One vector is turned by the same rotation once a tick. Each row is the vector after some number of ticks, and that number follows the row.
The counts run from 0 to 301.
[ 1.94 -0.37  0.33  0.00 -3.72 -1.96 -2.27  2.47  4.21 -3.58 -0.65  0.88
  3.50 -0.23  0.34  3.50  0.49  3.35 -0.85 -0.03 -0.98  0.83 -4.71  1.86
  1.01  1.88  2.29 -1.99 -3.48 -1.24  0.27  1.04 -3.40 -0.39] => 22
[ 1.20 -0.97  1.50  2.04 -4.21 -4.59 -2.97  0.34  4.68 -2.56 -2.12  0.29
  1.07 -2.27 -3.68  0.31  0.79  0.47  0.07 -2.35 -1.52 -2.65 -0.32  0.79
  2.99  3.00  0.03  4.83  0.02 -1.53  1.66 -1.09 -2.73  0.80] => 57
[ 1.30  0.91 -0.62 -0.48 -2.34  1.44 -3.15  1.86  2.08 -4.25 -3.21  1.63
  2.25  1.12  2.87  0.57  2.55 -0.13  0.59  4.10 -0.45  2.20 -2.19  2.47
  3.96 -1.28  0.88  0.85  0.16 -4.16 -0.21 -0.89  1.27  2.06] => 267
[-2.06 -0.06  4.45  0.73 -1.49 -2.62 -4.92 -2.37  5.03 -0.68 -2.90 -2.03
  1.34 -1.57  1.48  0.18  0.49  2.14 -2.72 -2.46  2.27 -0.11 -4.23 -0.13
  3.66  2.96 -0.15  2.23 -1.14 -0.22  0.37  0.35 -0.52 -2.15] => 202
[-1.23 -1.63  2.01  1.29 -4.81 -1.54 -2.18 -2.53  3.49 -4.11 -2.58 -0.65
  1.89  0.74 -3.37 -0.80  0.88 -1.57 -1.04 -2.83 -0.45 -4.64 -0.61  1.58
  4.58 -1.07  3.36  1.69  0.95 -2.83  1.10 -0.22  0.16  1.08] => 198
[ 0.37 -1.73  0.57  0.33  0.42 -1.29  1.32  0.72  4.05 -1.68 -3.81  2.11
  3.12 -2.38 -0.92 -0.06  0.90 -3.49 -4.01 -1.80 -0.72  1.46 -2.66  1.48
  3.73  3.20  1.55 -0.97 -2.05 -3.47  3.02  3.20  2.58 -0.67] => 101
[ 5.51  1.56 -0.46 -1.37 -3.51 -2.78  0.40  3.79  3.95 -0.93 -0.94  1.20
 -0.09 -1.28  0.63  1.78  0.71  0.08 -0.30  4.43  0.17  0.25 -3.08 -2.87
  2.86  1.94 -0.32 -0.18 -2.89 -0.66  2.92 -0.93  0.59 -0.36] => 12
[-1.56 -0.16  4.97  0.95 -1.57 -0.62 -2.09 -2.35  4.00  0.02 -2.67 -0.08
  3.28 -3.62  0.46  1.74  3.13  1.40 -1.26 -0.47  0.20 -4.63 -1.75  2.01
  4.05  0.67  0.77 -2.44  2.32 -2.43 -1.92  0.88  1.45 -0.92] => 69
[ 0.55 -1.13 -0.80 -0.63 -4.03 -0.59 -2.40  1.16  3.11 -5.09 -0.93 -0.02
  2.82  1.52 -0.94 -1.06  3.40  1.71 -1.25  3.06  1.94 -2.11 -4.94 -0.45
  2.66 -0.04  4.54 -0.06  0.79  0.60  1.00  0.84 -1.56 -3.51] => 36
[ 0.62  3.69  0.27  1.15 -5.04 -1.30 -2.19 -0.65  3.67 -1.75 -2.90  0.82
  0.50 -1.35  0.59  1.03  5.98  1.32 -0.24  2.62 -0.54 -2.54 -1.42  0.94
  4.15  1.64  0.28  1.47  2.94 -0.06 -2.95  0.51 -0.32  0.46] => 195
[ 3.68 -0.43  1.60  0.11 -4.69 -2.57 -1.34  2.11  4.94 -1.80  0.45 -1.34
  0.68 -2.20 -1.44  0.51  0.93 -0.10  1.03  1.64 -1.09 -3.72 -1.33 -4.84
  1.06  0.66  1.84  4.08  1.92 -0.75  3.93 -0.12  2.12 -2.40] => 172
[-3.87  0.68 -0.61  3.50 -3.04 -0.30 -2.05  1.19  5.37 -0.56 -0.97  2.60
  2.25 -1.60 -1.63 -0.27  2.44  2.00 -0.58 -2.36 -0.40 -0.75 -2.85 -1.61
  3.16  0.22  1.18  0.32  2.53 -2.29 -0.44  5.41  1.25  0.89] => 205
[ 1.86  0.48  2.65 -0.80  0.61 -2.62  0.45  1.82  3.36 -5.47 -1.52  1.54
  2.65 -1.23  2.44  2.15  0.27 -0.89 -1.84 -0.19 -1.83  1.27 -1.55  0.27
  2.56 -0.19  0.03 -2.36 -3.02 -4.83  0.37  0.33  4.31  1.40] => 120
[ 1.18 -0.77  1.67  0.38 -3.33 -5.20  0.37 -0.42  5.68 -1.42 -3.15 -0.06
  2.48 -4.27 -1.87 -0.34  2.17 -0.11 -0.20 -2.20  0.11 -1.18  1.08 -1.67
  0.75  2.31  0.22  2.16  2.05 -1.39  1.72  1.97  2.84 -2.74] => 209
[-0.26  1.60  0.72 -0.50 -3.59 -2.15 -3.76 -0.89  3.93 -2.47 -3.97  2.06
  2.48 -0.25  0.64 -0.77  5.47  1.97 -1.76  1.92  1.75  0.38  0.25 -0.56
  3.96 -0.88 -0.85  2.49  2.79 -1.91 -2.10  1.50  1.83 -0.96] => 213
[-2.08 -0.04  4.17  0.60  0.23 -3.53 -3.82 -1.07  3.40 -0.26 -1.91  1.65
  1.19 -2.95  2.72 -0.51  0.23  1.09 -1.49 -2.57 -0.26 -1.26 -2.15 -0.44
  3.96  1.84 -3.36  1.10  1.25 -5.21  0.55 -1.27 -0.58 -0.33] => 221
[-0.68 -1.70  3.07 -0.06 -3.49 -2.00 -3.51 -0.30  0.89 -4.85  0.54 -1.85
  0.43  0.95  0.04 -0.27  1.21  1.50 -1.40  2.48  1.76 -4.38 -5.10 -1.35
  2.68  0.74  2.25 -1.75 -1.03 -1.16  2.39 -2.27 -0.83 -2.99] => 37
[ 0.01  1.35  0.17 -0.15 -2.40 -2.78 -1.76  1.11  1.86  0.96 -2.27  4.59
  2.94 -0.13 -0.32 -0.54  4.92  1.31 -1.19  3.05 -0.72 -0.70 -2.27 -0.57
  4.29  4.46 -1.08 -2.09  5.31 -3.11 -0.04 -2.07  0.61  1.03] => 232
[-1.78 -1.54  0.75  2.29 -2.84 -3.44 -0.38  1.25  3.86  0.80 -0.84  2.59
  2.04 -2.34 -1.70 -0.81  0.67  1.09 -0.82 -1.29 -0.61 -3.04 -1.50 -5.86
  3.24  1.74 -0.89 -0.68  4.09 -2.87  2.40  1.03  1.80 -0.60] => 81
[ 1.37  1.64 -0.20  0.34 -3.72 -0.70 -4.15  2.57  6.05 -4.34 -1.00 -0.38
  1.31  0.38  2.34  0.95  0.03  3.10  0.50  1.97 -0.61  3.27 -4.95 -1.90
  0.55  2.05  1.61  1.79 -2.26  1.01  0.43  1.94 -1.67 -1.76] => 292
[-1.08 -1.41  0.03  3.04 -1.92 -1.08  0.13  0.34  5.07  0.44 -1.84 -0.15
  1.30 -1.63 -3.77  1.02  0.81 -2.05 -1.56 -2.17 -0.48 -3.11 -4.12 -0.73
  4.59  1.55  4.15  0.50 -0.40 -0.84  3.43  4.08  2.18 -0.83] => 64
[ 1.79  0.53 -1.70 -1.59 -3.24 -3.11 -0.07  0.52  3.02 -2.91 -1.25  4.47
  3.56  2.09 -0.62 -0.97  2.08  0.04 -4.37 -0.27 -0.58  0.04 -2.82 -0.68
  2.43  4.47  3.47 -4.25  1.31 -2.15  0.68 -1.13 -0.38 -0.10] => 109
[ 0.04 -0.06  1.27  2.19 -0.75 -2.14 -0.41  0.09  4.97 -0.75 -0.73  0.39
  1.16 -4.66 -2.98  3.02  2.38 -0.11 -1.54  0.46 -0.21 -3.12 -2.54  1.95
  2.57  1.05  1.86 -1.41 -3.02  0.01  1.04  2.92 -0.23 -1.35] => 192
[ 2.85 -0.63  1.96 -0.10 -4.79 -1.70 -1.63  0.47  2.18 -3.57  0.62 -1.41
  1.17  0.71  0.43  0.92  0.07  0.00 -0.26  1.22 -0.99 -4.34 -4.57  0.22
  3.00  1.70  3.77 -2.71 -0.32 -2.27  2.21 -5.18 -0.66 -1.13] => 19
[ 0.88 -0.51  4.98 -0.11 -2.23  0.74 -3.75  0.65  3.70 -2.82 -1.91 -1.30
  4.02 -3.85  2.42  3.04  1.30  2.21  0.82  1.84  0.10 -3.44 -1.54  0.96
  2.18 -3.54  1.22 -0.45 -0.29 -3.15 -0.71  0.15  0.43  0.02] => 33
[ 0.87 -0.86 -0.50 -0.76 -2.91 -1.10 -1.83  2.33  2.24 -1.04 -0.33  2.31
  2.21  1.93 -0.85 -1.42  0.90  0.33  0.40  4.97 -2.48 -0.66 -3.68 -2.06
  1.84  3.83  1.29 -1.16  4.09 -2.34  3.15 -2.59  0.11  0.70] => 269
[ 3.90  1.24  1.92 -1.27 -2.11 -0.45 -2.14  2.48  6.37 -0.05 -0.87 -1.68
  2.82 -1.52  0.95  4.66  1.20  0.14  0.28  4.09 -1.34  0.97 -4.93  0.13
  0.04  4.46  2.41  1.58 -2.09  0.18  2.30 -0.52  1.79 -0.69] => 13
[ 4.54  1.38 -1.53 -0.58 -3.80 -0.45  0.20  2.58  3.74 -3.31 -3.05  0.75
 -0.06 -2.22  1.42  0.54  1.11 -2.80 -0.82  1.92 -0.47  0.83 -4.05 -1.65
  4.49 -1.01  0.33  1.12 -4.67 -1.51  2.96 -1.14  0.10 -1.87] => 11
[ 0.28  2.43  0.92  1.68 -2.69  0.15 -2.64  1.28  2.12 -4.51 -0.82 -0.56
 -0.06 -0.70  3.79 -2.32  1.68  0.05  0.29 -0.04 -0.35 -3.70 -6.02 -1.51
  3.55 -1.52  2.96  0.13  0.94 -2.49  1.12  0.87  0.69 -3.15] => 170
[ 0.24 -0.77  0.79 -1.97 -0.42 -3.07 -2.86  1.88  2.01 -4.33  1.07  0.89
  1.33  3.16  2.59  0.32 -0.15 -0.11 -2.19  2.58 -0.29  1.71 -5.06 -1.39
  0.91  3.79  1.85 -1.87 -0.39 -1.92  3.84 -1.97  0.61 -1.01] => 128
[ 1.53  1.89  1.70  0.94 -3.03 -0.20 -2.15  0.17  3.35  0.16 -1.41  0.39
 -2.58 -1.37 -0.25 -0.35  1.65 -1.82 -1.81  0.25  1.36 -5.54 -4.02 -3.65
  6.99 -0.44  0.63  0.57 -1.02 -1.26  2.73 -1.48  1.08 -2.32] => 189
[ 0.42  0.96  1.54 -0.94 -0.25 -2.32 -0.36 -0.26  1.90 -0.94 -1.01  3.36
 -0.09  1.23  1.89 -1.04  1.89 -2.69 -4.19 -1.19  0.27 -2.37 -3.26 -3.03
  6.72 -0.49  0.61 -1.29 -0.15 -4.10  2.59  1.26  2.33 -3.37] => 225
[ 2.56  1.40  0.33  0.63 -4.24  0.71 -1.30  3.33  3.32 -1.83 -0.76  1.82
  2.30 -0.20 -0.25  3.17  1.76  1.25  2.21  3.94 -2.59 -2.21 -1.72  0.90
  3.65 -2.42  1.79 -1.19 -0.02 -3.97 -0.59 -0.09 -0.46  4.71] => 16
[ 1.72 -1.48  1.98 -0.56 -1.14 -3.17 -0.99  2.11  4.45 -3.37 -0.91  0.70
  2.52 -4.68  0.36  3.11  1.39  0.77 -0.86  1.45 -0.27 -3.97 -3.43  1.73
  1.35 -0.79  2.58 -0.88 -2.89 -2.32  1.39  2.99  0.21 -3.45] => 174
[ 1.99 -2.83 -0.40 -0.47 -1.20  1.23 -1.77  4.79  3.57  1.02  1.08  1.57
  3.01  0.34  0.64  0.63 -2.22 -1.71 -0.92  0.19 -2.50 -2.01 -5.32 -1.98
  2.01 -0.67  3.37 -0.24 -0.44 -4.36  4.12  1.27  0.45 -0.67] => 9
[ 1.13 -0.68 -2.45 -0.11 -4.73 -1.88  1.41  1.05  1.86 -4.99 -2.85  3.57
  2.95  1.66 -1.66 -1.34  2.72 -1.71 -2.48  0.41 -1.43  1.06 -1.81  1.05
  3.87  1.36  2.28 -1.25  2.44 -3.26 -0.93 -0.47  0.70  2.17] => 108
[ 0.82 -2.89  2.68 -0.05 -1.16 -1.78 -0.58  1.84  1.19 -3.62 -0.90 -1.01
  0.56  1.01  0.07  0.40 -0.09 -0.85 -0.22  3.59 -0.61 -1.11 -4.18 -0.51
  3.31  1.37  0.38 -1.39  0.39 -4.66  4.36 -5.12  0.61 -1.11] => 1
